Each path below is one point turned by a fixed rotation once a step. After each direction that follows a path, write how fast that rotation turns it, in deg/step (0 if it stays still).
Each turn is a multiple of 5 degrees from 10 to 175, or 0.
Path 1:
| -0.21 | -1.21 |  1.80 | -2.62 |  0.40 |  0.24 | -0.90 |  1.19 |
|  1.81 | -1.37 |  0.32 |  0.00 |  2.36 | -0.98 |  1.12 | -1.14 |
| -2.24 |  0.66 | -0.06 | -0.88 |  2.23 | -1.20 |  0.02 |  1.20 |
| -0.64 |  0.55 |  1.67 | -0.05 |  0.35 |  0.36 |  2.81 | -1.58 |
| -2.73 | -1.77 |  0.77 |  0.74 |  0.21 | -0.26 | -1.19 | -0.80 |
|  0.90 |  0.44 |  3.28 | -1.12 | -0.05 | -0.15 | -0.84 | -0.74 |
|  0.22 | -3.10 | -0.16 | -1.51 |  1.28 | -0.26 |  0.03 |  0.16 |
|  0.51 |  1.20 |  0.92 |  0.23 |  3.05 | -1.47 | -0.05 |  0.07 |
| -2.17 | -0.18 |  0.06 | -1.81 |  0.61 | -0.11 |  2.35 |  0.13 |
| -1.19 | -0.32 |  1.55 |  2.35 |  1.06 |  0.08 |  0.55 | -1.77 |
| -1.92 | -0.39 |  1.86 | -1.84 | -0.86 | -0.63 | -1.43 | -0.39 |
|  1.74 | -1.99 |  2.11 | -0.25 |  1.00 |  0.82 |  0.28 | -0.79 |
| -0.46 | -0.91 | -0.42 | -1.24 |  2.15 | -2.23 | -1.26 |  0.33 |
|  0.05 |  1.15 |  1.41 | -0.89 |  1.92 |  0.37 |  2.35 |  0.55 |
| -2.63 | -1.27 | -0.61 |  0.56 |  0.74 | -1.00 |  1.27 | -1.51 |
| -1.44 |  1.18 |  3.05 |  0.62 |  0.30 |  0.34 | -0.75 | -0.34 |
| -0.18 | -2.55 |  1.19 | -1.86 | -0.90 | -0.09 |  0.09 | -1.46 |
|  0.96 | -1.01 |  1.45 |  0.57 |  2.61 | -0.39 | -1.56 |  0.42 |
| -0.17 |  0.34 |  0.13 | -2.96 |  1.23 | -1.62 |  1.23 |  0.18 |
| -0.99 | -0.76 |  0.43 |  1.41 |  2.36 |  0.65 |  1.99 | -0.11 |
| -2.53 |  0.96 |  1.00 | -0.29 | -0.06 | -1.67 | -0.30 | -1.42 |
| -0.52 | -1.33 |  2.82 | -0.31 | -0.27 |  1.86 |  0.56 | -0.30 |
|  0.32 | -1.97 |  0.56 | -0.37 |  0.81 | -1.85 | -1.77 | -1.55 |
|  0.58 |  0.21 |  1.66 | -1.76 |  2.08 |  0.19 | -0.15 |  1.84 |
| -0.07 | -1.08 | -0.79 | -0.64 |  1.69 | -1.39 |  2.32 | -1.36 |
| -2.70 |  1.02 |  1.11 |  1.13 |  1.78 | -0.10 | -0.04 |  0.63 |
| -1.14 | -0.12 |  1.87 | -1.16 | -1.26 | -0.20 |  1.31 | -2.10 |
| -0.68 | -2.52 |  1.61 |  0.98 |  0.89 |  0.65 | -1.58 | -0.22 |
|  1.09 |  0.33 |  1.58 | -2.31 |  0.83 | -1.85 | -0.93 | -0.51 |
|  0.08 | -1.88 |  0.06 | -0.92 |  2.35 |  0.70 |  1.61 |  1.11 |
| -1.13 |  1.15 |  0.12 |  0.53 |  2.03 | -2.27 |  0.57 | -1.29 |
Speeds:
| -0.47 |  1.70 |  0.57 | -0.44 |  0.09 | -0.75 | -1.25 |  0.65 |
140
|  0.01 |  0.67 | -0.96 | -0.63 |  0.57 |  1.51 | -0.74 | -1.11 |
0
| -1.48 | -1.00 | -0.91 | -0.88 | -0.27 |  0.14 | -0.48 |  1.03 |
175
Path 2:
| -2.16 | -0.15 | -0.82 | -2.06 |  1.73 | -0.46 |  0.06 |  0.05 |
| -0.70 | -2.34 | -0.91 | -0.85 |  0.88 |  1.76 | -0.23 |  1.09 |
|  0.28 | -1.02 |  1.34 |  1.20 |  0.42 |  2.63 | -1.13 | -0.03 |
|  0.29 |  0.32 |  2.35 |  1.32 |  1.69 | -0.34 | -1.06 | -0.97 |
|  0.49 | -0.64 |  1.64 | -0.93 |  1.08 | -2.64 | -0.47 |  0.51 |
|  1.08 | -0.69 |  0.82 | -2.73 | -1.07 | -0.39 | -0.27 |  1.18 |
|  1.25 |  0.96 |  0.10 | -2.21 | -0.63 |  2.07 | -0.31 | -0.91 |
|  1.53 |  0.55 | -1.10 | -0.22 |  1.91 |  0.90 |  0.26 | -2.11 |
|  2.15 | -1.77 | -0.87 |  1.25 |  1.03 | -0.86 |  0.84 | -0.44 |
|  1.89 | -1.06 |  0.72 |  1.40 | -2.15 | -0.82 |  0.22 |  0.31 |
|  0.54 |  2.04 |  0.81 |  0.14 | -2.39 | -1.03 | -0.40 | -0.91 |
| -0.31 |  2.17 | -1.64 | -1.13 | -0.10 | -1.76 |  0.22 | -0.68 |
| -0.01 | -0.14 | -2.97 | -0.76 | -0.02 | -0.08 |  1.38 |  1.05 |
| -0.12 | -0.46 | -1.33 |  1.30 | -1.12 |  2.26 |  1.39 |  0.55 |
| -1.11 |  0.65 |  0.37 |  2.81 | -0.27 |  0.75 |  0.59 | -1.34 |
| -1.87 | -0.15 |  0.20 |  1.67 |  0.41 | -2.38 | -0.14 | -0.46 |
| -1.70 | -0.83 | -0.22 | -0.46 | -1.04 | -1.62 | -0.79 |  2.05 |
| -1.51 |  0.93 |  0.09 | -1.19 | -1.13 |  1.54 | -0.96 |  1.74 |
| -1.40 |  1.59 |  0.02 | -0.51 |  1.85 |  2.03 | -0.05 | -0.12 |
| -0.89 | -1.29 |  0.12 |  0.33 |  3.03 |  0.42 |  0.95 | -0.10 |
| -0.09 | -3.05 |  1.58 |  0.57 |  0.27 |  0.25 |  0.15 |  0.54 |
| -0.04 | -0.71 |  2.61 | -0.12 | -1.17 |  0.30 | -1.78 | -0.56 |
|  0.21 |  1.35 |  1.07 | -1.38 |  0.78 | -0.94 | -2.30 | -0.85 |
|  1.30 |  0.11 | -0.81 | -2.20 |  1.83 | -0.85 | -0.58 |  1.07 |
|  2.24 | -0.76 | -0.14 | -1.22 |  0.27 |  1.59 |  1.09 |  1.24 |
|  1.75 |  0.09 |  1.20 |  0.43 | -0.33 |  1.82 |  1.34 | -1.68 |
|  0.93 | -0.20 |  0.44 |  0.83 |  0.31 | -1.34 |  0.49 | -2.89 |
|  1.08 | -1.23 | -1.02 | -0.03 | -0.96 | -2.71 | -0.64 | -0.46 |
|  1.36 |  0.51 | -1.17 | -0.40 | -2.51 | -0.35 | -1.09 |  1.22 |
|  0.72 |  3.04 | -1.03 |  0.11 | -0.70 |  1.00 |  0.12 |  0.20 |
| -0.20 |  1.61 | -1.47 |  0.60 |  1.35 | -0.32 |  2.28 | -0.31 |
Speeds:
| -0.13 | -0.66 | -0.89 | -0.21 |  1.44 | -1.63 |  0.34 |  0.15 |
95
| -0.65 | -0.09 | -0.94 | -1.47 | -0.81 | -0.24 | -1.29 | -0.57 |
65
|  2.19 | -0.15 |  0.30 | -0.78 |  0.05 | -0.22 | -0.07 | -0.77 |
20
|  0.02 | -1.42 | -0.19 |  1.43 | -0.09 |  0.13 | -0.87 | -1.15 |
60
Path 3:
|  1.31 | -0.34 |  1.08 |  0.25 | -1.34 | -0.16 |  0.53 |  2.13 |
|  0.50 | -0.40 |  0.35 | -0.48 | -1.27 | -0.07 | -2.39 | -1.20 |
|  0.37 |  0.10 |  0.49 |  2.41 | -1.62 | -0.26 |  0.99 | -0.13 |
|  0.22 | -0.58 | -0.50 |  0.62 | -0.48 |  0.10 | -2.29 |  1.80 |
| -1.13 | -0.58 | -1.08 |  1.37 | -1.05 | -0.49 | -0.27 | -1.91 |
| -0.71 | -0.90 | -0.60 |  1.18 | -0.45 |  0.24 |  0.76 |  2.41 |
| -0.97 | -1.39 | -1.69 | -1.23 | -0.40 | -0.23 | -1.38 | -0.59 |
| -1.12 | -0.92 |  0.05 |  0.38 | -1.25 | -0.25 |  2.42 | -0.15 |
|  0.32 | -1.17 | -0.27 | -1.87 | -0.73 |  0.64 | -0.62 |  1.78 |
| -0.02 | -0.72 |  0.35 | -0.95 | -1.74 | -0.92 |  0.42 | -2.11 |
|  0.76 | -0.27 |  1.46 |  0.27 | -1.55 |  0.62 |  0.87 |  1.83 |
|  1.33 | -0.47 | -0.20 | -0.72 | -1.35 | -0.31 | -2.13 | -0.74 |
| -0.13 |  0.07 |  1.24 |  2.10 | -1.66 | -0.62 |  0.70 | -0.48 |
|  0.77 | -0.42 | -0.64 |  0.80 | -0.66 |  0.92 | -1.76 |  1.80 |
| -0.73 | -0.63 | -1.05 |  1.24 | -0.89 | -1.37 | -0.79 | -1.65 |
| -1.27 | -0.75 | -0.15 |  1.51 | -0.59 |  0.85 |  0.73 |  1.87 |
| -0.20 | -1.36 | -2.26 | -0.95 | -0.32 | -0.22 | -1.23 | -0.07 |
| -1.87 | -1.00 |  0.39 |  0.23 | -1.09 | -0.82 |  1.77 | -0.31 |
|  0.33 | -1.05 | -0.57 | -1.49 | -0.84 |  1.43 |  0.05 |  1.72 |
|  0.19 | -0.87 | -0.03 | -1.23 | -1.37 | -1.61 |  0.26 | -1.53 |
|  0.00 | -0.37 |  1.89 |  0.11 | -1.61 |  0.98 |  0.89 |  1.19 |
|  2.10 | -0.48 | -0.68 | -0.67 | -1.28 | -0.12 | -1.50 | -0.25 |
| -0.43 | -0.09 |  1.65 |  1.57 | -1.56 | -1.23 |  0.10 | -0.64 |
|  0.73 | -0.18 | -0.43 |  1.11 | -1.00 |  1.72 | -1.34 |  1.33 |
| -0.07 | -0.65 | -1.23 |  1.12 | -0.74 | -1.96 | -0.98 | -1.01 |
| -1.92 | -0.63 |  0.34 |  1.62 | -0.70 |  0.94 |  0.23 |  1.23 |
|  0.28 | -1.11 | -2.72 | -0.44 | -0.41 |  0.19 | -0.70 |  0.21 |
| -2.06 | -1.19 |  0.36 |  0.06 | -0.75 | -1.62 |  1.01 | -0.12 |
| -0.24 | -1.02 | -0.55 | -1.11 | -1.02 |  2.11 |  0.38 |  1.16 |
|  0.66 | -1.03 | -0.49 | -1.38 | -1.14 | -2.00 |  0.49 | -0.67 |
| -0.74 | -0.44 |  2.22 | -0.33 | -1.58 |  0.80 |  0.49 |  0.58 |
Speeds:
|  1.14 |  0.14 |  1.35 | -1.47 | -0.74 |  0.04 |  0.51 | -0.26 |
35
|  0.40 | -2.32 |  0.31 |  0.57 | -0.43 |  0.13 | -0.12 | -0.11 |
0
| -0.22 | -0.11 | -0.06 | -0.84 |  0.12 |  1.71 | -1.54 |  0.30 |
145
| -0.49 |  0.33 |  0.44 |  0.87 | -0.49 |  1.67 |  1.29 | -0.43 |
140
